Rotation paths and how fast each direction turns (degrees per step)
Each turn is a multiple of 5 degrees from 10 to 175, or 0.
Each row of a path follows its step; steps can be skipped.
path 1
step 0: 1.577 1.079 -0.078 1.931 0.119 -0.975 0.381 0.558 0.160 0.239 1.414 1.026 -1.075 0.029 -1.640 0.835 0.430 0.347 -1.815 -0.622 -2.520 -0.009 0.782 -1.556 -0.202 0.216 1.845 -0.610 -0.629 -0.878 1.480 0.400 -1.675 0.209 -2.489 -2.789 -1.636 0.265 -0.816 1.552 0.041 1.908 0.717 -1.223 -0.257 0.218
step 1: 0.468 -1.132 -1.148 -0.551 -2.275 0.003 -1.035 0.605 -0.183 -0.971 -0.251 -0.306 -0.671 -2.129 -0.193 -0.878 -1.080 0.317 -1.017 0.917 0.988 1.394 0.528 0.247 -0.131 0.567 -0.118 1.721 -0.131 0.876 -1.464 0.520 -0.880 1.967 1.763 -3.127 -0.617 0.145 0.422 2.049 1.941 0.867 -1.055 -2.323 -1.122 0.533
step 2: 0.043 -0.146 1.818 -0.159 -1.690 -1.265 -2.447 -1.720 -0.424 -0.101 -0.063 -0.534 0.074 -0.713 -1.531 -1.964 -0.095 0.277 -0.481 -1.468 -0.475 -1.321 0.978 -1.352 -0.322 0.823 0.504 0.607 0.013 2.061 1.278 1.280 0.443 -1.439 1.439 -1.161 1.288 -1.280 -0.483 -0.963 0.692 -1.652 -0.715 -1.550 2.900 -1.258
step 3: 2.159 -1.201 1.177 -0.618 0.274 -1.207 0.769 -2.445 0.999 0.049 1.745 -2.285 1.089 -2.550 -1.954 0.693 -0.564 0.905 1.135 -1.749 0.490 0.632 0.232 0.105 0.394 -0.939 -0.165 -0.496 -0.777 -1.064 1.330 0.765 1.220 -0.322 0.193 0.657 -1.856 0.510 0.679 0.280 1.663 1.330 -0.891 1.467 -0.053 -1.485
step 4: -0.297 1.843 1.225 -1.272 -0.583 0.672 -0.143 -1.897 0.093 2.975 0.270 1.199 -1.839 -1.598 -0.632 -0.871 0.648 -0.054 0.503 0.758 0.789 0.076 -0.937 0.809 1.264 -0.642 0.049 -2.189 -1.521 -0.633 -0.621 0.463 -0.567 -0.001 0.008 -0.897 0.146 -1.731 -1.798 2.409 2.195 -0.664 0.407 1.587 -0.691 1.252
step 5: -1.068 -0.219 0.527 2.115 2.632 -1.899 0.015 -0.502 -3.005 0.528 -0.628 -0.234 -1.047 -0.240 -0.307 0.072 1.019 -0.362 0.621 -1.563 2.186 1.280 0.801 -1.095 0.556 -0.093 1.288 -1.337 1.248 0.806 -1.390 0.653 0.110 0.072 0.472 0.450 -0.844 -0.122 -1.239 -0.013 1.475 -0.101 -1.600 -1.886 -0.473 2.316
step 6: -0.291 -1.525 1.388 1.970 0.698 0.055 -1.413 -2.292 0.150 1.121 1.535 -2.074 0.251 0.264 1.132 1.093 0.091 1.102 -1.617 3.043 0.450 0.661 1.467 -1.731 1.425 1.747 0.363 0.166 -1.145 -0.721 0.046 0.490 0.983 -0.069 0.282 -0.069 -0.830 0.469 0.540 1.540 -2.072 -0.620 -0.193 -0.536 0.895 1.443
step 7: 0.221 -0.883 -0.045 -1.040 0.364 1.019 -0.811 -0.317 -0.047 0.171 -0.593 -0.618 -1.354 0.226 -0.152 -2.629 0.833 0.194 0.461 1.734 -1.287 1.896 -1.246 0.659 0.831 2.138 0.617 0.237 1.826 0.508 2.107 -0.458 1.659 -1.464 1.436 1.256 -0.678 0.129 -1.446 2.174 -0.047 2.843 -1.197 -0.251 -0.032 -0.841
step 8: -0.392 1.287 1.417 -0.902 1.239 -1.203 -1.699 -0.458 0.255 -0.044 1.583 1.394 -0.646 0.815 1.696 -1.605 -0.330 0.375 0.748 -1.160 1.881 0.540 -1.066 -0.742 -2.050 -1.074 1.384 1.643 0.438 -0.707 1.566 -0.776 2.107 0.510 -2.373 -0.518 -1.206 -1.059 -0.427 2.037 -0.273 -0.695 0.068 -1.226 -0.174 -1.703
step 9: -0.527 2.079 0.248 -1.244 -0.185 1.108 0.903 -0.139 -1.621 -0.280 2.845 -0.903 0.670 -0.527 -1.220 -0.816 1.272 0.143 1.261 1.600 1.926 2.519 3.224 -0.473 -1.051 -1.646 0.416 0.554 -0.187 -0.178 1.056 -0.569 -1.122 2.157 0.412 0.576 1.448 0.781 -0.057 0.312 -0.366 0.593 -0.347 -0.496 0.476 -0.221
step 10: -1.293 0.106 -1.251 0.949 -1.464 2.166 -0.502 -0.594 -0.724 0.127 1.828 0.403 0.845 -0.545 1.317 0.081 -0.862 -1.623 0.346 -0.448 0.075 2.003 0.108 -1.914 1.403 0.500 0.105 1.542 -1.074 1.929 -1.186 0.307 1.193 -1.193 -0.316 2.936 1.457 -0.968 -1.236 0.509 2.247 -0.750 0.746 0.915 1.030 -0.483
step 11: 0.804 -1.152 0.552 -0.023 0.699 1.591 1.663 -3.671 -0.258 0.230 0.754 1.372 -1.395 -0.104 -0.356 0.962 0.019 -1.525 -0.628 -1.051 -0.426 0.639 -0.934 0.117 0.659 -0.840 0.704 -0.201 -0.978 2.127 1.483 -2.312 0.903 -0.036 -1.559 1.460 -0.912 0.741 -0.376 -2.280 -1.348 0.334 -0.569 -1.852 -0.242 0.535
Speeds:
-0.018 0.288 0.371 0.576 0.428 0.113 0.492 0.265 -0.593 -0.450 -0.409 0.149 -0.166 -0.288 0.442 0.303 -0.057 -0.209 -0.063 -0.081 -0.335 0.366 0.130 -0.241 -0.324 0.599 0.219 -0.252 0.414 -0.209 0.311 0.159 0.321 -0.657 -0.484 -0.167 -0.306 -0.543 0.180 -0.457 0.827 -0.496 0.018 -0.106 0.231 -0.900 -> 135
-0.143 0.314 0.279 -0.432 0.137 0.532 -0.039 0.511 0.074 -0.430 0.387 -0.454 -0.124 -0.541 -0.155 -0.229 0.162 -0.122 -0.482 0.621 -0.094 0.423 -0.340 0.681 0.158 0.221 -0.373 -0.430 -0.278 0.202 -0.345 0.316 -0.305 -0.673 0.436 0.140 0.782 -0.194 0.355 0.539 -0.011 -0.324 0.054 -0.303 -0.787 -0.213 -> 130
0.102 -0.088 -0.859 0.207 -0.036 0.698 -0.555 0.137 0.718 0.670 -0.348 0.000 0.297 -0.220 -0.137 0.184 0.857 -0.320 0.088 0.527 0.065 -0.018 0.307 0.081 -0.015 0.035 0.025 -0.152 -0.059 -0.611 0.476 0.121 0.346 0.413 0.304 0.029 -0.097 0.503 -0.146 -0.148 0.823 -0.457 0.225 -0.416 -0.252 -0.322 -> 125
-0.012 -0.948 -0.019 0.161 -0.392 0.287 0.143 -0.193 0.085 -0.468 0.216 0.123 0.632 -0.152 -0.492 0.204 -0.175 0.578 -0.284 0.262 -0.182 -0.301 0.238 0.296 0.422 0.374 0.360 0.382 0.352 0.443 0.505 0.091 0.428 -0.535 0.385 0.948 -0.167 -0.142 0.054 -0.068 -0.105 -0.779 0.043 0.241 0.398 0.379 -> 90
0.615 0.601 0.601 0.071 -0.171 -0.696 0.197 0.324 0.678 0.107 0.299 -0.008 -0.209 -0.193 -0.022 0.248 0.054 -0.103 -0.010 0.083 0.811 0.000 -0.446 0.561 -0.388 0.300 -0.095 -0.156 0.477 0.148 0.587 -0.209 0.545 -0.038 0.410 0.147 -0.004 -0.005 -0.327 -0.248 0.032 0.372 1.113 0.283 0.135 0.137 -> 80
0.317 -0.120 0.258 -0.427 0.158 0.353 -0.065 -0.189 0.107 0.356 -0.650 -0.349 0.224 0.490 -0.561 -0.992 -0.246 0.234 -0.435 0.030 0.319 0.042 0.099 -0.582 -0.554 0.111 -0.941 0.642 0.581 0.252 0.291 0.149 0.111 -0.343 -0.177 -0.316 -0.364 0.083 0.585 0.072 0.049 -0.075 0.301 0.079 -0.372 -0.158 -> 65
